A single turn carries every row of the set below to another of its rows. Some are shown first; where does it send the rows asked next?
Z_151: [ -4  -5 -23  27 -10  13  17  10   4  14  11 -10 -17 -23 -19  17  -8  50
  29  -8  -1   9]
Z_356: [ 16  17   8 -10   7 -29  12 -20 -22   9 -29   1  23 -11  -9   8   9   5
  17 -18   9 -34]
Z_348: [-22  -7 -17  26 -16   6 -29  -2   5 -12  22 -38   0   0 -20  21  -6  26
  26  11  -8   1]
Z_390: [ 19  11  18   9   8 -10   4 -31   9 -30 -23  -6  46  -4   4   7  18 -12
  11   8   5   2]
Z_911: [ -7  10   5  33  -7 -21 -12 -39  -9 -16 -22 -27  21 -12   8  -6  26  -3
   3  39  14 -26]
Z_618: [ 33  14  16  -1  12  -6  30 -34   0   0 -28   0  26 -17  -2   5   3  11
  35  -3   5   3]
Z_182: [-23  -2 -24  28   7  12 -31  16  -4  15  22 -19   0  -1 -18  -2   8   9
 -19  -7   4 -19]
Z_301: [ 22  30  -6   9  -5 -24  13 -18 -22   2 -25  13  -3 -20  -5 -12   5  -2
  -1   0  26 -40]
Z_168: [ 29  18   8  31  -5   0  13 -37  13 -32 -19  -2  14 -16  14  -5  10  -6
  11  33  17   3]
Z_714: [ -6   8  -8  17  -9   3  14  11   4   4  19 -13 -29 -11 -18  -5  -6  53
  30 -24  -5  -4]
Z_383: [ -6 -10 -21  21   9  22   5   5  -5  42  20 -19 -21 -13 -19   0  -9  28
  13  -9   6   0]
Z_931: [ -8 -10  15  13   7 -25   7 -43 -11  -2 -19 -27  42  -8   8   9  30   8
  13  21   6 -10]
Z_576: [-36 -17  -8  39   0   0  20   1  15  -6  29 -20  -6  -5  -7 -21  19  41
  -8   3   9   9]
Z_874: [-31   4 -13  14   2 -11  -3   9   3  -6  26 -18 -17  13 -28 -24  -5  21
  -7 -23  13 -28]
Z_130: [ 12   7 -18  24  12  33  -4  21  21   0  14   1 -14  -1 -16   1 -11   1
  -4 -19   8   1]
Z_294: [ 31  29   8  15 -11  -5  14 -33  -8   0 -34  -9  -5 -25  -6  -5  -5   2
  42  14  10 -12]
Z_587: [  5   1  -7  18   1 -29  22 -45 -25  13  -4  -8   3 -19  12 -12  13  19
  -4  31  31 -30]
Z_78: [ -7   1 -13   8   3 -46  30 -31 -31  12  -7   2  25  -4   5 -17   6  15
  -3  21  14 -14]
Z_84: [ -2  20  -2  30   7  21   8   8  32 -25  15  -5  -5  -1 -26 -32  -7  24
  10 -18   0  14]
Z_875: [ -9   0  -9  36   5  34 -27   8  17   6   5 -37  -7  -4 -16  11   0  13
  25   1 -13   3]
Z_846: [ 24  20   4  11   2 -18  32 -21   2 -12 -42  -6   7  -2   0   2 -12   5
  47   8  -3  -7]
Z_821: [ 20  17   1  25   9 -15  14 -30  14 -41 -24  -6  34   5  16  -1   4   8
  21  29  -5   0]
Z_889: [ -6  12 -18  35  18  26   2   8  35 -22   4  -4   6   3 -35 -20 -16   6
  -4  -8  14   5]
Z_734: [-12   9  -4  27   4 -36  -2 -35 -14 -15 -16 -18  44   0  10 -11  19  15
   7  37  -5 -12]
Z_699: [-26   2   1  26 -19   5 -22  -2  14 -26  28 -37  -2   4 -18  -7   4  21
  21   1 -12  14]
Z_420: [-24   7 -26  11   2  -3 -23   7  -2  -1  19 -18  -4  11 -41  -8 -21   6
  -3 -14  13 -25]
Z_646: [-23 -15 -27  46  16  13  22   3  17   5  17  -6   6 -14 -15 -12   8  44
 -15   7  17   7]
Z_789: [ -6 -17 -19  39  21  31  -4  -6  19   6  34 -19   2  -2  -1  -2   3  25
 -12  15   8  12]
Z_566: [  5  -7   3  -1  21 -32  28 -36 -16   6  -8   1  32  -4   7  -1  19  11
 -12   3  25 -25]
Z_777: [  9  18  -8   1  -5 -40  32  -7 -23   3 -33  12   8  -3  -6  -7  -5  -4
  13  -6  11 -23]

Z_931 moves to Z_390
Z_576 moves to Z_699
Now these:
Z_777 moves to Z_78
Z_383 moves to Z_182
Z_889 moves to Z_151
Z_168 moves to Z_294

A single turn carries every row of the set below to another of its rows. Some are shown first; where does it send the rows asked next?
Z_187: [  9 -26   2  -9  21 -20  23   2   0  17  24  11]
Z_919: [-11 -17 -20 -12 -20  17 -14   2 -22 -35  -8   9]
Z_884: [ 20 -36 -22  -8  18   3  23  -6  -3   1   1  17]
Z_242: [-35 -18  18 -24 -17  -9 -21 -10  -4  -2  13  10]
Z_235: [  6 -54   8  22  18  10 -12   5  -2 -25   2 -26]
Z_328: [ -8 -39  17  24  17   1 -18  -5   3 -49  -7  -7]
Z_640: [ 11   9   9  -3   1 -15  10  -5 -26  -1  26  24]
Z_845: [ -5 -25  14  22  12 -44 -21 -18  16 -24  -1 -16]
Z_629: [-24   6  12 -12  -8 -31  -9   8 -14  -5  26   0]
Z_362: [  4 -36   1  16  10 -38 -20 -11  13  -4   1 -34]
Z_601: [ 26  -6 -21  -4 -14   0   3 -15 -28  -8   3  24]
Z_849: [-22 -29  -6 -22 -21  13 -21 -16  -8 -19 -11  16]
Z_642: [-20 -16  22 -16   4 -26   1  -1  -1  14  29   8]
Z_580: [  7  -4  -3  -5   7 -34  14  12 -14   9  30  -2]
Z_220: [ -2  -1  10 -10 -29   4 -14  -9 -33 -12  15  19]
Z_836: [ 21 -57   8  29   6 -16 -10  -3   1 -18   3 -24]
Z_394: [ 20 -26 -34  -3  -5  14   7   5 -24 -23  -4   8]
Z_606: [-13 -39  10  18  26  11 -17  -1   3 -42  -6 -15]
Z_812: [-32   0   2 -17 -21  -6 -22   1 -19 -27   8   5]
Z_674: [ 11 -56  12  29  11   3 -13  -1  -2 -36  -2 -15]
Z_871: [ -2   7  19  -8 -14  -8  -4  -5 -29  -5  26  20]
Z_984: [-22 -22   8  14  27 -12 -23 -11  13 -40  -8 -12]
Z_388: [ 13  -7 -10  -9 -29   8 -11 -16 -33 -12   4  21]
Z_517: [ 14 -54   3  21   9 -15 -13   0   4  -6   5 -36]
Z_773: [ 26   3 -10  -2   1 -11  13 -10 -25  -3  14  24]
Z_381: [ 27 -20 -25  -1  10 -12  22  12 -17  -1  15   2]
Z_585: [  4 -38 -26 -15  -4  18   0 -15  -7 -16 -15  19]
Z_321: [-17 -23  18  21  17 -24 -23 -14  13 -45  -7  -8]
Z_47: [ 13 -41   9  25   7 -42 -14 -12  11 -12   3 -24]
Z_625: [-14 -19   4  12  19 -37 -25 -16  19 -22  -6 -23]

Z_381 moves to Z_580
Z_388 moves to Z_601
Z_642 moves to Z_242
Now these:
Z_606 moves to Z_235
Z_836 moves to Z_47

